Rotation paths and how fast each direction turns (degrees per step):
Each turn is a multiple of 5 degrees from 10 to 175, or 0.
Each row of a path follows its step; steps can be skipped.
Path 1:
step 0: [  9  10  31  -8  -6  13  -9   0  19  -7  -3 -30  31 -18  28  -5 -16   5
   8  18 -31  13 -35 -27 -17   8   4 -11  11 -11 -12]
step 1: [  8 -10 -26 -24  19   3   6 -16 -11   2  12  11   1 -36 -14   4   4  11
   0   7 -16  33  -2 -34 -42  -1   9   4  -6  15  25]
step 2: [ 13  11   1  13  -3  -8 -33 -21 -12  -6   4  20  -5  21 -40 -12  -2 -26
   2  19  -6  13  -5  -9 -20  -9 -12  -4  49  12   3]
step 3: [ -2   7   3  24  10  -7  26 -15   5  29 -33  16  26  16   9  16  -4  -2
 -26 -14 -11   8 -26 -16 -14  22  -6 -24  24   6 -14]
step 4: [ 14  15  -3   5  -5  23   1 -14 -25  -3 -17  -3  -9 -14  13  33  52 -10
  11   5  -9  33 -29  14  -4   4  14  -7 -12  12   4]
step 5: [ -1  -5  31  18   0   2  -1  15  -3  -4  18  22  -1  -9 -21  18  25   5
  25  14 -43  14  26 -12  -6  12  17  15  23 -10 -25]
step 6: [-30 -49   4   3   4 -12 -25  -3 -19  18 -21   2 -12 -22   7   2  -7  -7
  13  -7 -14   6 -16 -23  -2  22 -14 -20  23 -22   2]
step 7: [  7   6  -4  10  -5 -36 -24  20 -26   4  -7  31   0 -28  -4  13  16   3
 -21 -19  31  19 -29  -9  -2  -4  13  20   6  13   2]
step 8: [-11   1 -10  14 -19 -17   7  18  13 -23  -6  13 -23  13  18   1  18 -16
 -14 -10 -20   5  10  30  -4  20  22   1  48  25   3]
step 9: [ -4 -33  24   1  12  15  26   6 -24  19 -25  -7  10  -1   9   8  12  16
  10 -27 -11   8   4  19  36  -8 -13  11  29  18   8]
Speeds:
[  3  15   9  -2  -4   0 -10   8  -5   3   8  -1  12  -1  -6   0  -2   6
  -2   4   1 -10  -4   0   5  -1   9   1   9   3 -11] => 145
[ 7  6 -8 -4  0  8 -2 10 -8 -5  3 -4 -1 -2 -9 10 -1 -8 -6 -3  9 11  6  2
 -4 12  3  7 -4 -4  4] => 120
[  9  -7  -7   2  16   1  -3  -5   1   5   4   1   2  13   7  -1   1  -7
 -10   4   3   4   0   3  11  -1  10   1   5   8  -3] => 65
[  1  -7   3  -3  -9   8   2  -1  -4  11  -1  -9   7  -7  11   9  -1   0
  -9  -5  10   1   0 -12   0  -7  -2  -8   2  -1   2] => 120
[ -9  -2   3 -15  -9   1   1   3   8   7   5   2  -8  11  -8   8  10  -3
  -4   9  -4  -1   4  -4   1  -4   1   6   3   7   7] => 110
